D: several groups of rows, each row roughly a mix of its group's hidden directions
D (105 x 13)
[[-25  21 -16  50   4 -10 -37 -28  -6  -7 -25  16 -33]
 [ 20  36  22  44   4  11 -42 -27   5   0  -3  14 -32]
 [  7 -43  -3   2 -36   5 -12  26  29 -24  50   0   0]
 [ 17  41  13 -12   9  29  -2  28   7  40 -22  12 -42]
 [  5   5 -22 -54 -28 -22  18  26 -24  18  23 -14 -25]
 [ 17  12 -26  75  15   0 -22  -4  -1 -16  -6  -9  -5]
 [-16  -2 -21  62  16  -5 -34 -23  14 -11 -23  12 -22]
 [ -6 -19   2  68  -4  10 -16 -29  17  -3 -17  32  -1]
 [-31  23 -27  56  -1  10 -16  13 -23 -22 -31   6  -3]
 [-36 -16 -53   7 -33 -19   5  29  -6 -27  18 -13   2]
 [ 12   1  24  49   8  -9 -39 -29  28  -6  21  17 -29]
 [-33  29 -34  31 -19  10   9  41 -32 -16 -19  -2   6]
 [-22 -49 -22 -28  -6  -5  41  21   5  -5   1  -7  39]
 [ -7 -13  11  14 -49  35  12   6  45  -1  17  24  28]
 [ 36 -19  37 -29   9  28  26  -5  27  36  -4  14  16]
 [  9  16   8 -66 -21 -21  -5  -2  -6  12  33 -14 -28]
 [  2  47  -6  12  20  12  24  48 -26  26 -24  -2 -13]
 [ 16  39  16 -17  -5  31  -6  20  15  41 -16  17 -42]
 [-13 -31  -7  42  19  -2 -38 -32  -1 -42 -16   0  11]
 [ 30  23  25 -21  17 -26 -14   4   9  19  41  -9 -47]
 [ -8  29 -25  -3  -1 -22 -42 -18 -15   3 -10  -4 -60]
 [-33  -2 -13   6 -47  -9 -23  -5   0 -49  33  -7  15]
 [  7  41  32 -42  33  -9   4 -13 -18  31 -19  -1 -22]
 [  9 -39  12 -40  -3   4  41  11 -14  -2   7  -8  49]
 [-11  -3   0  73   0  13 -15 -11  33   0 -10  29  -8]
 [ 13  34  -6  15   2  -7 -46 -45   6   7 -10   1 -45]
 [ 29  21  13   5  23 -30 -26  -4   8  15  32  -7 -55]
 [-11  -6 -21  64  25   1 -27 -10  19  -5 -27  12 -22]
 [  7  27 -19 -24  25 -24  16  44 -16  26   7 -21 -37]
 [ -3  -2 -60  25  -1  -2 -16 -10 -34  -6 -44 -11 -14]
 [  9  -1  36  41  18  37  -5 -22   2  -7 -32  20  34]
 [  6  43  -2  38   0  -3 -37 -32  12  10  -8  10 -43]
 [-12 -23  -8  52   8  23  16  -1  -8 -15 -34  13  45]
 [ 25 -26  21 -39  -6  15  38  20   7   4  23 -11  44]
 [  0 -11   7 -42 -29   9  42  21   5   0  25  -9  46]
 [-23 -50 -27  -8  -9  -4  45  27  21   7   2   4  28]
 [-17 -32 -23 -13 -36  21  32  14  -3 -14  -7  -2  53]
 [-36  15 -13  28  15 -10 -40  16 -27 -26 -20   4 -40]
 [  6 -36  16 -33   0   8  41  18 -13  -7   8  -7  54]
 [  0  25  -3  60  32  -5 -23 -31  -3   1 -30   8 -15]
 [ 13  41  11  26  45  -4 -14 -26 -18  18 -37   1 -20]
 [ 19  20   6 -25  44 -18 -22 -12 -32  16 -23 -12 -42]
 [ 12  17   8 -68  13  -1  10   7 -31  27 -19 -10 -19]
 [-36  -4 -49  55  -8 -11 -14  12  -1 -22 -11   1 -11]
 [-16  41  19  48  34   8 -33  -6  -5 -18 -23   5 -11]
 [ -5 -26  -3  65  -9   9 -14 -30  20   0 -15  33  -2]
 [-12 -21  12 -50 -23  18  41   7  -1   7  -6   5  45]
 [  8 -50 -19 -51 -19 -11  36  -3  -4  16   6  -5  19]
 [ 19  -3  41 -22  -6  22  40  -4  13  13  11   5  53]
 [  8  28   8  33  34 -17 -40 -17  -1   5  -7   4 -50]
 [  9 -38  24   0   9  24  32  16  21  -9   6   2  58]
 [ 21 -21  23 -50 -21  10  40  -4   5  21  14   3  34]
 [ -2 -22 -11  60 -25   8 -28 -28  21 -27   8  14   7]
 [ 25 -25  22  51 -17  18 -11 -41   9   2  -3  32  11]
 [-27 -14 -27 -38 -23 -10  27  49 -12 -13  20 -17  13]
 [-29  -5 -29  47   7 -11 -37 -21  -3 -14 -27  13 -31]
 [-16 -43 -21  51  13   5 -16 -16   4 -31 -24   6  23]
 [ 18  -3  26 -37 -12  17  45  15   6  10  18  -7  49]
 [  9   5  37  21  15  36  -4 -25 -25 -11 -39  14  38]
 [ 20  35   3  11  16  -6 -41 -35   7  17 -12   2 -50]
 [  3 -19  26  50   7  26 -15 -26  38 -15  -5  21  25]
 [-20  -8 -28 -29   0  15  36  24 -29   3 -41 -10  34]
 [  8  13   0 -70   1 -11  17  24 -25   1  15 -31   6]
 [  8  43 -12  25  -5  -7 -35 -32  21  17  -3   5 -47]
 [-13 -23 -40  43 -28  -9 -11  22  16 -34  30  -9   3]
 [-17  45   8  24  -5  16 -19 -13 -50 -19 -35   6   6]
 [  7  20   2  58  22  19 -17 -32  -9  -6 -42   9  12]
 [-13  43  15  48   4  11 -45 -10  10 -21  -3   9 -23]
 [ -5  34  -7  47   6  30 -14  26 -13 -38 -14 -16  27]
 [-29 -22 -47 -22 -25 -31   7  19 -27   7  -1   2 -34]
 [ -9 -36  -2 -38  -3   5  37  34  -1 -13  12 -15  45]
 [ -3  31 -17  31  -2  -9 -41 -18  11   9  -7   9 -57]
 [ 38  12  36 -21  39  11 -13 -15 -13  31 -25   6 -30]
 [-19 -57 -36 -19 -24 -11  35   5  13   5   3   3  24]
 [-21  30 -28 -12   3 -24 -40  -9 -24  -9 -13 -13 -50]
 [ 11 -34 -38  21 -38   1 -16  25  11 -29  37 -14  -3]
 [ 16  19   3  -1  54 -23 -28 -12 -17  10 -17 -12 -46]
 [  7  23  -5  51  -4   5 -31 -29  34  14  -4  18 -35]
 [ -7  31 -29 -38  -2 -26 -21   7 -13  10   3 -20 -53]
 [ 32  41  42 -30  30  -4  19   4 -18  30   5  -8  -3]
 [  9 -39   4 -46 -11   2  42  24  -9   2  16 -10  38]
 [ -5  -1 -21 -52 -10  -1  47  23 -22  14  -8 -18  30]
 [ 19   1  19  18 -10  30  18  37  52   6  32   3  19]
 [-26 -42 -26  21 -32   4 -34   0   2 -45   6   5   1]
 [ 21 -43  -8 -57 -21  -5  31   7  -4  14  19  -9  16]
 [ 13 -31   9 -28 -33  26  29  23  10  -8  24  -4  46]
 [-33 -10 -41 -20 -43  -5   0  21 -34 -32   3 -13  10]
 [ 29  11  35  24  30  13   0 -21  39  37  -9  21 -15]
 [  3  39  10 -21  38 -23 -14  -8 -19  26 -15  -5 -49]
 [-11 -21   2  68  -2   9 -12 -30  14  -6 -20  32   7]
 [ 29 -12  28 -66  -6  -3  17  -6  13  24  26  -5   1]
 [-11   8 -63  33   1 -19 -17   9 -23 -13 -16 -20 -24]
 [-26 -28 -37  32 -32  -9   5  16  41 -16  28   4   6]
 [ 22  50  27 -11  37   6  11  17 -31  27 -20  -6 -14]
 [ 18 -12  -6 -20  15  26  43  14 -22  19 -39  -7  42]
 [ -9 -12  -8 -24 -26   2  54   7   4   5  10  -6  57]
 [-17 -52 -21  23 -28  -2  -1 -10  40 -24  21   7  22]
 [  1   2   3 -69 -28 -16   8   9 -23  -6  32 -20   2]
 [ 31  19  27 -36  42   7   4   2 -22  34 -27  -3 -22]
 [ 12   0  11 -61 -11  -5  33  32 -14   6  29 -20  18]
 [ 10  22  -1  45  38  -1 -35 -20 -11   3 -32   5 -34]
 [-10  18  -6  28  24 -35 -32 -29   4  10  -3   8 -54]
 [ 12 -13  11  62  -9  -2   1 -32  35  -7  23  14  25]
 [ 29  23   1 -22 -28   7  23  31  32  30  41  -7 -11]
 [ 20  22  30 -14  22 -23 -29  -5   9  16  27   0 -56]]
one row of each group, then the others: which group is each in?
[-21  17   5  23  41  -5 -34 -35 -19 -22 -41  -1  -3]
<12>
[-13  -8 -23 -42 -17  15  40  19 -24   3 -23 -12  41]
<93>
[ -1 -12 -16  59  31  -6 -18  -9  38  10 -14  13 -27]
<5>

[-11  -2  10 -25 -45  18  28  10 -24 -19  10  -1  53]
<5>
[-41 -56   3 -36 -21  -7  14   5  23   3   6  25   1]
<93>
[-31 -11 -21  56 -14   5  11 -18  11 -20 -15  11  43]
<93>
[ 20 -31  22  58  -7  18 -10 -28  10   6  -7  37   3]
<12>
[ 28  45  32  -6  47  -6  12  18  -7  30   2  -9 -19]
<5>
[-36  -5 -26  15 -34 -20 -33 -11  -7 -49  22  -9   0]
<5>
[ 13  41  10  33  46  -3  -8 -25 -16  18 -37   1 -13]
<93>
[-27  25 -15  40  15 -14 -36 -19 -14  -5 -28  12 -40]
<12>
[ -9  16 -30 -58   5 -33  16 -18 -21  20 -12 -23 -10]
<12>
[-39  -7 -41  10 -54  15  -4  23  -9 -28  -4   5  10]
<5>
[ 10   8 -21 -28   3 -48   0   5  -2  21  34 -17 -49]
<93>
